Named turns come first, each shown by rows before and after it. Which turns, in which order, take the first row of each pair that follows to the second? Write the first one first, as in the answered first pair.
turn kul:
-9  4  -11  -5  7  -8  -4  0  -7  17  -16 |-> -8  -1  -8  -7  7  -14  4  1  -12  17  -10
20  15  -4  -20  -8  -29  4  7  -38  17  51 |-> 0  17  -11  12  -38  -28  -26  -7  -14  27  43
11  16  36  -11  19  -36  1  -14  1  -1  -46 |-> 22  21  41  -19  14  -35  11  -5  -21  4  -27
22  6  -8  -6  2  -2  27  7  -34  12  25 |-> 13  10  -16  19  -22  -6  7  -1  -21  20  27
turn sufiv:
6  -3  16  -19  2  11  33  0  -12  13  -9 |-> -14  -3  15  -7  3  12  10  -7  23  12  -32
12  7  34  7  -27  5  -20  5  -14  -16  49 |-> 17  -1  54  -15  7  9  -15  6  -12  -24  29
-8  -1  26  -2  13  1  3  -8  7  5  -16 |-> -9  0  5  17  -15  0  -4  -9  9  10  -7
-8  13  23  -8  18  -11  -28  2  23  12  -28 |-> -4  16  -6  19  -26  -16  -27  5  7  27  0
turn vap:
-9  1  -51  13  -39  5  10  -13  -2  15  12 |-> 11  4  -28  5  -26  -10  28  -17  -24  26  -12
-2  3  -28  26  -12  -15  7  -4  10  24  -15 |-> 7  3  -26  12  2  -13  16  -7  4  24  -25
12  -6  -25  -6  16  9  5  6  -3  -1  6 |-> 10  -3  -21  5  2  8  1  4  -2  -2  17
11  -3  18  -12  27  -3  20  -9  -3  1  -19 |-> -9  -14  -5  -15  19  20  -3  2  29  -13  8
turn Nam:
4  7  28  -19  28  1  24  3  -25  -24  -17 |-> 9  3  -12  -16  13  2  40  -4  -17  -2  -37
-22  -32  -6  12  -43  -7  -17  18  1  12  75 |-> -18  -33  -24  7  -43  -5  -1  15  3  22  67
-27  -7  -12  50  -22  7  -42  -21  16  -11  -15 |-> -20  -10  4  5  14  25  -36  7  0  -52  37
-4  -2  -5  -10  8  -12  -10  -15  45  7  -60 |-> -7  -4  39  -13  27  -5  -26  0  37  -26  -27

Between the rows of a pair lie 2 to 3 turns.
-14  -15  -56  -30  -6  14  37  -5  45  -14  14 |-> -31  -8  41  4  20  -4  -14  -24  55  -32  -19 : Nam kul Nam
-9  -9  -24  -2  23  -7  12  -22  0  7  -88 |-> -11  -9  -72  9  -43  4  10  -1  -24  8  8 : vap sufiv
8  -2  34  -18  22  8  5  17  -33  -27  22 |-> 8  3  19  -3  -15  6  1  16  -43  -15  45 : sufiv sufiv sufiv
-12  -15  -36  -24  24  25  -9  9  42  -22  -5 |-> 36  9  -12  1  -9  -17  38  -11  -43  27  -21 : sufiv vap vap
47  20  -43  -44  -1  3  69  -4  -56  -3  -11 |-> 0  7  -63  -26  13  23  12  -16  42  -5  -78 : sufiv sufiv kul
9  -4  36  -39  32  5  10  19  -31  -7  10 |-> -4  10  30  19  -10  -22  -9  -15  -15  35  -45 : Nam Nam
-23  -7  49  18  4  0  -4  -33  13  -35  -38 |-> 13  2  9  -7  -30  -7  55  -18  -47  -16  20 : sufiv sufiv Nam
5  10  -12  38  -12  -19  -8  -28  45  7  -67 |-> 34  4  55  -14  47  -15  16  -7  -3  -33  -33 : kul Nam kul
7  -14  10  0  -23  23  -48  5  12  -33  83 |-> -5  -8  -30  43  -54  13  -57  -11  43  10  24 : Nam kul Nam
-14  -11  -69  -17  1  19  8  10  40  11  -12 |-> -15  17  0  50  -55  -11  -30  -7  -6  16  19 : sufiv vap Nam
-7  6  22  -3  31  -38  -30  3  40  -15  -45 |-> 19  7  -49  -28  17  -42  27  13  22  15  -35 : Nam kul Nam
2  -3  -16  -13  -27  -28  23  8  -38  0  57 |-> 12  3  5  -1  -16  -47  40  -8  -45  23  -10 : kul vap
8  -1  40  -6  40  -5  -5  4  3  -31  -19 |-> 1  12  28  40  -10  -24  -21  -18  -4  -5  -28 : sufiv vap
1  -1  5  -9  -13  -9  0  0  -26  -22  48 |-> -5  -9  -23  -14  -22  -5  -4  1  -7  -20  47 : kul Nam
25  -4  15  -15  24  3  22  6  -36  -5  9 |-> -2  -11  -8  2  26  10  -3  -6  22  0  -42 : sufiv Nam Nam
-5  0  -4  44  -32  -11  -29  -27  23  14  -60 |-> 22  -13  13  -32  42  -6  28  -8  -6  -4  -67 : kul kul
-14  -1  -12  23  3  -9  -27  20  35  20  -63 |-> -17  -10  -48  -3  2  16  -26  44  44  -4  -3 : Nam Nam sufiv
25  -7  -8  11  1  10  15  -22  2  24  -66 |-> -5  -13  -35  31  -31  30  -21  -13  34  12  -21 : vap vap
-3  -10  -58  2  -29  9  -2  4  20  12  15 |-> 31  1  4  -29  22  -11  44  0  -29  12  -14 : vap sufiv
2  -3  -21  -56  30  10  28  9  4  -19  12 |-> -31  3  -18  0  6  10  -24  -14  48  -9  -28 : sufiv Nam
23  8  17  9  -16  -22  4  -6  -33  2  -2 |-> 2  2  32  -7  23  -2  -18  1  5  -27  -10 : kul Nam sufiv
9  12  11  5  -37  -7  0  27  -45  -6  51 |-> -10  16  -20  44  -54  -18  -20  1  3  28  -19 : Nam Nam kul
-7  -2  5  -8  37  18  -23  -11  70  -31  7 |-> -10  -2  -8  15  19  10  -21  -24  75  -10  -20 : Nam Nam
12  -12  -36  -39  19  15  34  19  11  -20  3 |-> 9  -13  -48  -31  -6  7  30  23  3  -11  20 : sufiv sufiv sufiv
-11  6  45  -5  40  -18  17  2  1  -16  -28 |-> -10  18  5  28  -39  -26  15  9  -28  14  25 : sufiv sufiv
-9  -1  10  50  3  -29  -30  -26  24  28  -50 |-> 8  -9  45  -8  66  -10  -8  -6  14  -14  -32 : kul Nam
-43  8  -4  31  -3  -25  -29  -3  -1  -25  57 |-> -3  7  -6  -36  60  -22  35  -2  -30  -12  15 : vap sufiv Nam
18  1  -75  -15  -12  5  15  -7  10  7  5 |-> -2  0  38  -5  41  9  -31  -17  23  -42  6 : Nam kul Nam
3  0  -4  -10  13  -2  12  -5  -2  0  -47 |-> -7  1  -16  16  -41  0  -13  -1  -12  4  15 : vap Nam sufiv
-11  -13  -19  -7  20  21  -5  -7  36  8  -34 |-> -15  2  -18  38  -41  5  -19  -7  2  22  19 : Nam sufiv
-16  -5  -10  12  -11  17  -18  6  13  -11  25 |-> 2  -10  -32  -4  2  7  21  -3  12  8  -21 : sufiv sufiv Nam
-41  8  25  -9  24  18  -43  -1  31  -31  35 |-> -37  12  -36  32  -34  4  -28  -20  37  25  -3 : Nam sufiv Nam
6  -22  -68  -72  20  33  31  30  19  -22  38 |-> -30  -21  -53  -37  13  37  -27  24  79  -36  17 : kul sufiv sufiv
-11  10  -11  6  -3  -4  -29  8  38  9  -28 |-> 13  3  18  -32  30  -3  -3  15  12  -4  -22 : kul Nam kul
-16  -20  24  -11  40  13  -26  0  37  -18  -13 |-> -3  -7  -42  29  -43  -7  -5  -11  7  34  8 : Nam Nam sufiv
-18  7  31  -2  26  18  -31  -2  -2  2  -25 |-> 10  15  -9  -9  -14  7  8  11  -48  25  19 : sufiv sufiv Nam
46  15  -25  -38  24  20  51  -1  -41  35  -27 |-> -28  9  -6  15  13  41  -72  -7  53  -19  0 : sufiv vap Nam
21  -1  -11  -75  36  6  22  -1  -17  -36  -27 |-> 3  13  -48  5  -33  -20  6  -30  -10  23  -69 : Nam sufiv
-19  1  -8  25  -22  9  -35  3  24  -12  23 |-> 9  1  -35  11  -36  -1  17  5  -20  14  26 : sufiv Nam
16  -10  8  -13  29  26  10  -3  25  -17  -13 |-> 27  -10  2  -17  26  14  27  -9  10  -5  -20 : Nam kul
